Turns, then the turns between two rows, first turn first; the first pair answered
turn Tobu:
[  7  -4 -26 -21  22  45  14   6  27 -19 -32  53   3   5  29 -33  -4  16
  27  11 -25  18] |-> [ 11 -17 -25 -14  27  16  27  15  44  20 -17  36 -30  10  34  -6   2  12
  17  21 -43  32]
[-23   2  10  13  22  20 -11 -11 -33 -27 -31   8  42  -8 -17 -18 -36   1
 -13 -40  32 -19] |-> [-15 -12   8  -9  43  28  -2   1  -4 -22 -34  25  50   3   0 -13 -22  16
 -15 -29  14   9]
[-12 -10  31  25 -22  -2   8 -35  35  18   3 -21   1   8  -7  10  15   5
  -2   3  14  -1] |-> [-15  -9  25  31 -21  -2   8 -30  16  19   2 -17   5  -5 -20   4  13  -1
   0   1  22  -6]
[ 23 -15 -20   5  -8  11   9  -4 -13 -17 -16   3 -42 -26  -9  -2 -16  -9
  43  51  18 -10] |-> [ 16 -11 -20  -3  -4  19   3 -13 -11 -30 -16  10 -32 -34  -1  -8 -16  -1
  48  47  21 -13]
turn dig:
[-31 -29  23  35   0 -14 -32 -41  25 -10  12  45  47   7 -17  14 -27 -29
  -7 -26  37   3] |-> [-30  -6  27  29   4 -16 -36  10 -19 -20   7  27  58   8 -30  -1 -15 -44
 -31 -32  33  -6]
[ 15 -15  30 -10 -14  -6 -14 -39 -12 -43  12  12  -3  10  -7   4 -28   6
 -17 -19  25 -22] |-> [ 11 -18  26 -14 -13  -5  -5 -35 -11 -35   3  11   7  19 -12   2 -25   3
 -24 -22  22 -19]
[ 14 -11   2 -38  25  11   6 -33  35   2  16  18   8 -11  28  24  11  13
   4 -17 -11  10] |-> [ 10  11  13 -46  37  -2   4   9   0 -22   4  11  27  -3  18  14  24   4
 -21 -29 -16   9]
turn Nepo:
[ -4 -32  25   0  16 -23  -8 -16  23  24  12  32  38  27  10  27  12  -3
 -21 -39  -6   6] |-> [-10 -24   3 -14  34   0 -17  -2  20  12  -2  45  50  22  26   5  10  -2
 -18 -29 -18  11]
[  1 -17 -21  38  -3  72 -10 -15   9  10   2  25  24   4   8  23  11 -29
  29 -15  -9   6] |-> [ -5  -7 -14  50 -10  65 -10 -20  -9  -2  14  16  31   4  -8  20   9 -36
  29 -20  10   3]
[-11 -13  -7  20 -21 -47  15  -2  -6  28  17 -20   1  -9  -6   8 -24   0
 -12   5   1 -13] |-> [  0 -19 -10   4  -5 -31  17   0  19  24  14  -6 -15  -2  22  13 -28  10
  -2  11 -28   9]
Pairs:
Between the rows of a pair lie 2 to 3 turns.
[  2  54 -24  -9 -14  42 -16   6 -74 -68 -32 -28 -16 -20 -30 -47 -23   4
  15  24  34 -55] |-> [ 42  -3 -12 -44  42  13  23  29  51  -5 -15 -13 -76  32  17  -3   7  33
 -13  44 -74  37]
Tobu then Tobu then Tobu
[ -9  36   5  -4   0  14  -4  25 -42 -46  -6  -9  28  -7 -14 -34  -5 -12
 -11 -12  21 -24] |-> [ 16   7   9 -35  35  14  16  28  16 -28  -3   5  11  18  17 -25  12  19
 -15  -6 -29  39]
Tobu then Tobu
[ 13  21  14  22  15 -19  33  29  -6  17   9 -27 -33 -11   9  15  23 -18
  -2  22 -57 -12] |-> [ -2  -1  -3  50  -4  -1  30 -39  19  32   4  -7 -39 -20  10  22   7 -14
  27  20 -29 -16]
Tobu then dig
[  8 -14  16 -12  24 -18   3   7  25  18   3  14  17  22  21  12  10   9
 -23 -20  -8  28] |-> [ -6   5  11  23 -15 -30 -19  -3 -29  15   2 -10  21   4  -8   5   0 -16
 -19 -18  40 -13]
Tobu then Tobu then Tobu
[ -8  23 -13  23 -23  -5  -8  22 -59 -12 -25  47  64  35 -35 -13  -9 -33
  -7 -16  62 -42] |-> [ 11   0   7 -36  28   8  15  18  24 -13 -32  84  69  64  16  -9  20   0
 -17 -19  -6  23]
Tobu then Tobu
[ -7 -16  -1  38 -37 -40   7 -13  44  30  37 -10 -27  37  14  44   8  -4
  -1 -13  12  -6] |-> [  0   1 -23 -10   7   4  14  67  19   7  -2  15   8  41  53  -8   8   4
 -16 -12 -41  30]
Nepo then dig
[ 18  10 -13   1  -9 -37  -1  -3   4  15  31 -37 -30   1 -16  32 -10  20
   8  17   9 -13] |-> [ 12  15 -31 -34  17  12   3  15  12 -13  -1  -1 -18 -10  18  -2 -15  29
  23  22 -19   9]
Tobu then Nepo then Nepo
[  4 -72  18  31   3  16   2 -47  60  22  24  13 -15  15  33  39 -21  11
   6  24  11  27] |-> [-14 -36  22  40 -28  32 -19 -67  -6 -12   4  10  14 -13   4  12 -36  -1
  30  14  67 -18]
Tobu then Tobu then Tobu
[ 30  11   4 -31  13  15  23  33  14 -16  -1 -32 -39 -16   3  -3   7  28
   0  21 -50   2] |-> [ 10 -13  -1  17 -24   3   8 -40  23   4  16 -22 -42 -28 -16  21 -10  17
  34  18  13 -24]
Nepo then Nepo then dig
[-36  35  17 -64  33  58   0  -7 -16 -74   4  39  29  21  18 -32 -22   6
  18 -25 -17  -6] |-> [-25 -13  10 -29  35   1  24  23  41  20  38   9 -57  51  18  33 -15   7
 -10  15 -78  39]
Tobu then Tobu
